In the rows, zero is written as 128.
One turn moves every row onto another: examples first, then more rows asked
zozu: [128 154 100 128 113 116 159 140 121 144 117 137 130 141 139 128 175  88
 128 102 112  94 128 145 138 137]
Zeru: [ 80 145 116 128 133 140 134 113 122 117 114 142 123 160 138 103 163  79
 140 120  92 118 126 117 135 131]
vid: [ 82 135 118 148 110 118 133 125 150 121 124 155 122 162 122 135 132  86
 155 120 132 116 136 140 114 131]
Rinil: [137 145 142 135 122 113 122 144 138 117 115 148 170 147 141 153 136  96
 121 102 119 112 122 142 133 121]
zas: [137 149 121 116 150 130 130 126 141 105 126 161 131 150 139 122 140 111
 115 150  94 109 135 125 138 108]
vano: [132 145 126 135 126 123 160 129 144 132 108 152 168 147 128 107 136  81
 135 106 110  99 112 118 135 134]
zap: [133 119 129 131 131 134 128 138 143 125 123 150 108 152 153 159 167  89
 147 126 105 102 117 165 120 122]
Befam: [ 91 132 109 136 110 150 137 114 129 114 112 143 123 155 128 109 147  85
 133 137  85 129 119 127 122 137]
kez: [116 151 115  97 115 140 119 122 112 122 118 153 142 163 143 123 124 117
 139 111 120 116 134 158 149 139]
zopa: [ 96 113 116 115 136 148 136 112 134 129 149 147 137 130 127 132 144  87
 151 119  78  95 120 129 117 115]
Sem: [136 135 129  99 137 111 157 122 142 119 125 165 142 120 152 123 159 115
 145 116 110 117 105 129 136 115]
lil: [102 135 149 123 130 126 119 139 137 108 137 147 146 140 122 148 140  94
 151 112 138 114 121 114 108 110]
vit: [115 161 140 134 130 120 139 119 145 114 126 149 138 119 147 140 168  75
 145 150 105 101 112 122 127 149]
Kevu: [122 133 108 124 104 141 160 118 133 133 118 155 122 141 126 164 141  96
 116 138 139  98 114 140 121 131]
Suda: [109 121 132 114 132 154 111 135 128 122 146 156 112 160 127 136 134 105
 136 138 129  87 105 142 122 138]
pid: [136 158  95 136 129 125 151 128 105 130 119 149 134 143 134 135 170  99
 119 119 106  91 143 139 128 136]
gizal: [115 146 129 124 121 107 129  97 124 126 120 162 140 161 133 133 170  89
 124 117 144 113 114 165 139 141]
Famu: [120 145 122 137 125 113 143 128 127 146 121 138 133 117 112 126 163  82
 147 160 117  91 115 122 123 142]
Rekav: [127 128 133  96 141 114 149 123 143 126 132 144 144 136 146 125 147 118
 129 100 109 110 111 141 149 100]
Lelim: [119 142 105 142 143 126 133 139 129 135 117 157 126 167 120 102 128  92
 153 106 110  95 144 133 128 126]
dami: [ 94 141 141 121 111 108 119 123 139 126 149 122 147 119 136 141 127  90
 131 134 121 104 112 138 145 137]
sol: [127 120 129 121 129 122 135 117 139 119  99 172 127 168 146 141 151 115
 131 126 104  89 103 165 129 125]
vagum: [120 138  93 125  91 132 150 135 143 130 137 157 134 133 126 136 132  93
 115 143 103  96 130 149 127 137]
pera: [112 136 122 114 127 133 114 123 112 123 121 131 141 112 131 137 134  89
 157 122  75 106 114 115 124 125]
nolir: [115 127 132 131 127  98 118 116 144 134 141 122 145 127 142 163 135  93
 142 141 111 112 112 148 142 136]
Pozo: [118 135 119 103 132 114  98 128 113 128 125 133 135 141 135 104 157  96
 165 112 116 115 107 146 121 114]
Lipu: [105 140 119 117 149 132 112 115 128 121 120 179 128 136 138 125 138 117
 136 131  92 132 134 141 141 114]
zuv: [104 130 132 120 122 141 115 142 130 114 131 144 102 173 137 129 139  97
 121 141 141 101 119 145 132 127]
rora: [104 134 107 112 107 126 150  98 128 135 121 113 151 160 129 131 141  93
 147 126 136  94 104 141 122 130]
gur: [127 149 133 107 126 130 139 114 111 127 122 125 140 138 112 113 151  82
 142 135 131 136 126 114 143 131]

pera goes to Famu
Sem goes to Befam
zopa goes to vit
And these:
dami goes to zozu
gizal goes to kez
vano goes to vid

One turn moves every row onto another: examples first, then more rows asked
nati: [128 110 113 132 170 174 130 138 106 127 106 165 113 124 116 116 120 120
 155 126 174 170 127 102 116 128 130 131 130 136 119 127 121 142 166 121
 146 147 117 135 145 118 122 134 126 130 144  93 127 158 103 122 149 139
 139 134 121 141 133 113 130 128 120 104 129 102]
tozi: [129 152 118 123 139 151 146  89 119 121  82 139 128 121 110 113 145 128
 155 124 113 153 137 121  95 125 134 105 139 133 136 135  98 154 111 112
 128 135 149 154 128 123 116 126 103 136 154  98 122 138 119 124 135 143
 105 142 137 118 110  93 127 143 111 110 151 117]
dera: [140 104 117 132 177 149 130 138 101 107 124 171 108 121 117 121 129 134
 149 132 165 166 130 116 136 139 123 129 133 112 125 126 131 135 172 112
 129 156 137 134 137 105 119 117 108 143 132 110 127 154 105 137 139 160
 130 131 137 123 134 111 128 126 128 110 141  96]
Kobem: [136 192 143 125 150 150 132 129 110 148 116 103 140 124 114 114 133 136
 146 133 109 166 139 119 118 137 130  77 135 118 131 122 131 126 100 121
 124 149 130 129 138 116 123 139 124 112 128 105 141 127 119 129 138 171
 124 129 136 143 131 121 139 125  95 114 144 134]
Vuleb: [129 121 133 130 160 158 136 116 100  96 127 135  97 133 115 110 115 133
 141 132 125 158 119 119 141 131 142 147 131  90 128 129 134 133  95 111
 133  98 141 149 127 129 126 140 143 135 128 114 147 144 107 116 148 150
 122 160 140 140 144 102 135 130  81 101 140 123]
gefid: [156 171 127 132 150 141 146 123 118 108 119 127 134 118 119 108 127 133
 129 120 107 153 162 130 121 156 130  93 126  97 147 122 124 151 123 119
 135 149 142 121 137 126 133 123 118 126 111 105 142 107 104 139 150 176
 125 139 136 133 100 102 136 110  94 106 155 124]
rulav: [128 125 130 123 161 165 137 136  83 120 114 161 112 123 107 124 122 129
 140 134 162 174 131 100 116 137 135 112 130 130 117 126 140 135 177 114
 138 148 117 149 132 102 100 134 131 136 138 118 131 155 124 135 147 130
 161 120 131 140 135 120 146 111 128 119 137 120]
noni: [117 132 114 155 169 116 121 130  97 116 150 117 117 134 104 117 128 121
 116 124 160 170 132 126 133 136 117 139 145 109 139 118 132 127 153 133
 167 134 140 142 132 121 103 141 142 105 123 112 135 146  98 146 149 145
 113 134 127 139 116 101 163 129 130 119 148 136]
midu: [143 119 128 121 163 142 121 136  91 118 133 150 117 120 129 117 115 130
 148 122 150 171 140  86 137 124 133 121 126 119 119 113 131 137 167 108
 130 154 130 129 131  98 100 109 132 121 131 103 129 165 116 132 145 140
 138 129 121 137 146 122 140 122 115 128 139  99]
big: [135 154 137 119 145 133 141  85 109 122  70 147 121 114 113 126 124 126
 160 130 100 150 138 115  94 139 135  97 127 136 134 131 116 149 126 125
 145 128 138 144 120 127 112 123 107 121 123 118 110 118 115 123 146 113
 131 145 139 126 102  97 129 123 123 107 133 126]
nur: [125 155 134 140 125 109 129 122 110  87 118 162 133 125 119 123 140 140
 134 130 149 140 130 118 109 136 132 166 132 155 130 130 113 122 136 120
 123 139 125 139 147 126 109 130 110 114 129 124 119  93 111 117 157 165
 129 138 135 130 127 126 132 120 111  97 146 124]
zel: [127 150 145 153 135 123 130 123 102 104 115 130 149 133 137 125 127 132
 121 146 152 159 137 109  64 138 125 113 135 140 130 134 123 125 142 128
 128 150 138 123 138 100 105 115 108 118 147 121 130  96 109 115 160 163
 136 139 143 128 135 105 125 117 101 103 146 137]
bim: [114 145 135 148 113 128 127 137 112 118 115 138 148 131 131 113 141 142
 152 137 155 156 121 112  85 109 130 138 130 129 117 115 116 116 124 120
 123 135 127 150 142 122 118 126 107 109 139 110 119 108 117 116 147 156
 138 123 146 148 130 113 118 149  92 104 147 131]
riku: [149 167 110 131 159 140 150 130 127 130  99 145 124 122 103 133 128 150
 147 117 132 146 141 136 139 127 121 122 112 126 141 114 120 154 120 125
 146 129 119 129 137 142 138 138 108 105  96  99 121  99  92 123 152 160
 127 140 134 144 101 100 138 111  81  97 145 119]
gosiz: [140 146 127 130 154 111 132 103 115 115 112 139 120 126 110 107 136 146
  95 109 136 149 146 110 135 147 148  97 120 102 120 136 128 136  90 103
 136 142 132 143 110 117  77 133 145 128 136 111 144 151 119 110 129 144
 138 123 126 120 123 116 159 121  90 119 132 123]
Feped: [125 153 107 161 185 149 126 110 100  77 116 154 107 143 119 102 110 131
 142 136 134 158 125 119 114 118 132 123 159 109 142 137 157 120 124 111
 149 117 115 152 133 128 134 129 120 132 101 124 132 136 118 115 155 132
 141 158 133 145 135  97 130 108  94  95 125 134]
dut: [135 136 112 138 196  98 138 121 117  94 108 156 117 125 118 112 135 137
 138 131 134 144 138 115 146 134 130 104 129  93 127 131 124 125  73 103
 140 141 135 130 126 126 102 130 115 110 126 118 137 145 112 115 133 145
 129 141 139 130 106 107 131 133  96 101 139  98]
gobek: [ 97 143 113 143 182 131 133 138 111 115 145 119 129 123 110 119 119  95
 137 128 158 149 115 133 131 154 130 120 127 111 119 123 146 134 152 144
 144 126 130 139 120 122 111 106 123 114 114  98 132 139 129 110 131 126
 128 126 137 161 132 113 156 115 105 116 141 127]
Sezu: [127 126 142 146 120 129 150 132 116 106 132 129 140 111 124 118 115 139
 133 131 148 142 128 118  97 142 145 137 118 151 120 119  90 138 131 109
 126 136 133 122 125 114 105 117 110 112 126 106 129  96 107 124 153 153
 133 144 145 132 131 112 135 123  83 116 167 121]
zukap: [119 131  98 149 188 148 143 129 103  94 130 109 117 140 129  80 140 117
 124 126 154 144 135 131 123 126 114 120 134 134 139 145 156 147 145 111
 156 133 119 150 145 117 120 117 130 121 130 117 141 147 127 112 151 141
 128 130 144 151 137 125 149 118 108  94 152 126]
pag: [108 155 120 161 172 147 128 122 102 116 133 132 106 142  92 118  88 142
 127 126 147 163 118 109 106 110 144 112 134 108 122 122 143 125 136 128
 135 119 123 146 111 119 132 123 120 134 116  82 136 141 115 111 132 129
 122 143 149 144 142  89 156 111  72 123 129 141]
zuzi: [142 156 131 123 127 123 137 102 117 130 101 137 119 129 109 121 130 166
 144 124 107 163 139 110 113 112 152 104 142 139 135 118 116 138 139 102
 144 142 139 148 107 119 106 114 104 115 112 110 101 125 112 121 146 111
 118 143 150 119  96 100 147 130 106 108 133 116]
Pep: [122 160 122 163 174 131 143 120 121 139  90 137 106 131  96 113 121 145
 107 129 155 161 133 107 102 136 141  93 124 130 126 147 130 132 101 115
 148 146 114 147 112 126  95 150 125 100 134  97 140 140  98 118 113 124
 147 126 129 131 120 106 154 113 103 123 119 135]
pabo: [131 111 116 142 181 136 138 128 103 145 135  98 104 128 116 117 143 141
 123 129 169 151 120 123 133 134 123 141 131  91 129 135 133 145 136 119
 131 114 122 158 137 121 115 121 148 106 127 115 141 134 104 119 148 150
 129 147 135 145 142 124 125 128 120  95 141 134]
nubur: [143 170 114 127 149 125 137  95 118 137  93 136 124 129 101 133 151 156
 144 140 119 158 135 115 114 116 145 113 155 135 140 133 110 139 126 113
 111 148 146 146 116 110 107 117  95 121 136 106 116 128 117 118 129 140
  98 151 136 105 121 112 128 128 110 103 130 106]
Veno: [134 194 123 121 142 151 130 121 121 138 108 135 135 139  95 135 144 161
 131 122 138 165 128 138 131 118 112  99 134 145 135 127 134 128 120 118
 142 142 105 149 139 130 131 154 118 123 121 109 114 122 112 114 147 169
 132 126 138 140 111 112 153 119  99  93 136 147]
devol: [134 148 113 163 160 139 112  98  89  98 136 129 106 142  94 130 109 139
 115 133 139 161 133 131 123 138 136 126 138 118 136 126 134 129 119 126
 132 123 144 130 113 114 114 152 145 141 135 121 143 146 101 136 136 149
 111 151 124 119 162 105 157 102  97 121 129 134]
ven: [117 147 114 153 188 128 138 117 143 104 107 162 114 140 107 116 122 141
 122 124 160 162 130 117 112 134 129  96 143 106 127 148 119 127 103 104
 150 147 115 149 125 143 125 127 113 116 134  89 124 141  95 105 128 138
 146 144 141 144  83  86 132 129 110  93 125 123]

dut goes to gosiz
gobek goes to zukap
Kobem goes to Veno
And these:
nubur goes to zuzi
pag goes to Feped
nati goes to dera
Sezu goes to zel

